Where one turn sends some rows of the set: a few examples, then the rows asked
laba: [-26.7 -13.2 -28.8  -7.2  -3.4  47.6   6.4 -24.9  19.1  39.1  -9.4  -0.4
 -29.2   0.4  33.7 -12.8  35.6  33.5  14.3  11.1  -4.4  12.3]
gubun: [ 26.9 -17.0 -20.3 -23.6 -13.8  30.4  20.8  -7.3  -7.9  11.7 -19.3 -17.9
 -26.8  13.6  -6.6  -0.9   0.8  42.6 -20.3   5.8  27.3  -4.6]
nali: [-25.7   4.4   2.1  -3.6 -12.6  26.0  14.9 -15.8  18.5  17.7   6.0  34.6
 -37.7 -13.2 -12.0 -14.0  26.3  23.4  -3.7  -3.5  17.0   4.5]
fep: [ 23.5 -28.7 -23.6   4.1  -0.3  50.5 -24.1  -7.1  23.4  17.1 -20.0  -1.5
 -12.8  -4.5  -3.0  21.1  28.3  -3.4 -17.9   7.6  10.5  24.0]
figis: [ 11.3 -19.8 -16.3 -27.5  -8.7  21.7  -7.1 -13.2  16.6  -3.5  18.6  -3.6
  -2.1   8.5 -12.9 -22.0  46.8  37.8  16.5  23.9 -15.7  -4.4]
lerer: [-34.8  -2.7   0.0 -17.8 -18.8  33.9 -25.1 -18.9  35.9  31.6  -1.1  -6.8
 -36.7   3.4  17.3  -6.0   9.9  23.2  17.7  11.9  10.5  10.1]
tudud: [-17.1 -11.6  -0.3  -6.9  -1.9  13.8  -6.6 -16.2   9.0   3.1  24.5   3.5
  -3.8   3.8  -3.5 -26.7  41.5  25.4  13.1  31.3 -27.0   4.4]
loma: [ 22.4   2.7 -28.0  12.8   5.9  21.5  -4.0 -19.8  23.5  -8.0   2.5  -1.5
 -22.9 -12.1 -15.4 -21.4  -6.7  21.5 -21.9 -21.3  -8.7  13.0]
vadeb: [-20.8   1.1  13.7  10.3  -7.3  26.3  18.7 -17.7 -18.2  25.4 -14.5  -6.5
 -28.1  18.0   6.6  -5.2   3.0  12.0 -27.3  18.4  13.3  10.8]
dos: [  1.4 -19.5  -7.3   1.2 -10.3  17.8 -18.7 -12.4   4.5   3.2   7.2  -8.1
  10.5  18.2 -33.7 -26.9  33.7  13.7   9.4  23.8 -18.7  -9.2]
gaf: [ 29.6 -18.9   4.6  -1.9 -20.8  20.9  14.3 -17.0 -26.5   1.8 -10.7  -9.9
  -2.4   4.4   0.9  -7.2  -1.2  15.8  24.7  -1.9 -23.4  13.3]
Novet: [ -5.3 -22.3 -32.9  36.1  13.6  28.2  -4.8 -26.7   8.8   8.2 -23.1 -25.8
  -2.4   5.8  -2.0 -19.2  -6.9   6.7   1.9  12.3   6.3  -3.8]
nelam: [ 22.9 -31.8 -33.2  12.7  10.4  37.1  16.4 -25.2  10.9  13.1 -20.6 -20.5
  -7.5   7.1  -1.2 -20.1  29.2 -13.4  -7.2  -9.0  13.1   6.4]
sisis: [ 14.8  12.3  11.8   4.0 -12.0  47.0 -12.0 -25.2  -3.7  19.8 -20.9 -21.7
 -21.9  30.6   4.3   2.4   6.8  44.6  -8.1   9.7  10.5  -8.7]
revof: [  4.3 -27.9 -23.9 -10.0  -3.9   6.2  -2.0  -3.1   3.6   4.7  16.3  -9.5
  -1.8   3.1 -20.4 -36.3  36.1  13.1  -1.9  13.3 -28.8  10.2]
gamik: [  6.4 -21.5   3.7 -10.5 -30.6   7.5  13.5  -9.4  -8.6   3.7  -9.6  -8.0
 -19.2  15.8  12.9  -9.4   1.1  38.2  41.2  19.3  -1.8  13.8]
Vave: [  4.1 -19.8   6.8  15.7   4.3  39.4 -20.1   0.4  19.1  24.9 -13.1  11.6
 -27.6 -21.7   0.6  17.6  42.9  22.5  10.7   5.2  29.0   2.6]
dumo: [ 11.0 -20.4  17.0 -14.0 -31.0  14.4  24.7 -13.0 -11.5   9.9  -8.0  -0.4
 -20.1  18.1  15.0  -8.9  23.2  17.3  35.0  11.8  -0.8  19.6]
tiko: [  4.2 -16.4   3.7 -31.0  -4.6  29.5   3.6 -13.5  21.1  15.8   9.7   3.9
 -34.6 -32.7   4.7  -4.8  26.1  28.7  18.3 -16.9  26.1  -7.0]
zigi: [ 20.0 -17.2  -0.6  -4.2 -30.7  25.9   2.8 -18.9 -17.0   9.3 -16.3 -14.9
  -4.3  24.7   8.0  -8.0  -0.5  10.1  20.8   8.0 -29.4  26.1]
bope: [  6.1 -16.8  -6.3  -5.8  -3.6  32.9  -7.1 -22.7  16.6  17.9  -2.5 -15.1
 -17.1  -5.7  -2.3 -14.5  12.0 -35.1 -20.5 -19.4  -1.9  22.9]
firul: [ 14.7  13.6  -6.5  17.7  -9.1  42.3 -18.9 -34.2  31.5   3.5  -9.1   0.5
 -13.7  21.9 -19.1 -15.3  14.0  -1.3 -21.1 -10.1  -2.5  12.4]
mifev: [ -4.0 -25.8 -26.0   5.7  -0.6  28.7 -24.5  11.1  31.1  29.9 -12.8  -1.5
 -39.8 -15.2  16.4   8.7  25.7  35.1   3.2  12.5  12.7  27.8]
mokiz: [ 11.3 -16.3 -18.9   1.5  -2.9  29.4 -30.1 -19.5  17.1   1.9 -10.1 -25.0
  -5.8 -10.7 -20.3  -5.7 -26.8   7.9   1.6  -7.6   6.7  -7.8]
nup: [ -3.8 -12.9 -15.1  -4.0   5.7  51.7   9.3 -28.1   7.1  23.3 -10.2   5.2
 -16.6 -16.2  10.3  -3.5  34.5  47.7  31.6   0.4  15.8 -22.5]
tazer: [-11.7  -0.8 -28.1 -22.4 -28.4  32.9  -5.1 -12.4  37.3  17.8  -6.6  17.8
 -36.8   8.5 -15.9 -11.8  12.8  47.6   1.8   4.9  20.0   2.5]
mil: [ 18.1  -0.4  -2.0  -6.1   4.4  25.2  23.6 -11.3 -13.3  21.0  -2.3 -16.7
 -41.2  -3.8  23.8 -13.5  14.4  36.5 -27.4 -10.4  -4.9  19.7]
Piget: [  1.6 -23.3 -18.7  27.7  16.6  32.1 -23.5  -3.5   9.3   9.1 -11.4   1.3
 -12.7 -30.1  -2.4  18.4   0.2  10.5 -12.4  11.4   4.3  16.1]

gamik turns into gaf
Piget turns into Vave
And these:
loma turns into nali
figis turns into revof
laba turns into Novet
bope turns into lerer
gubun turns into mil

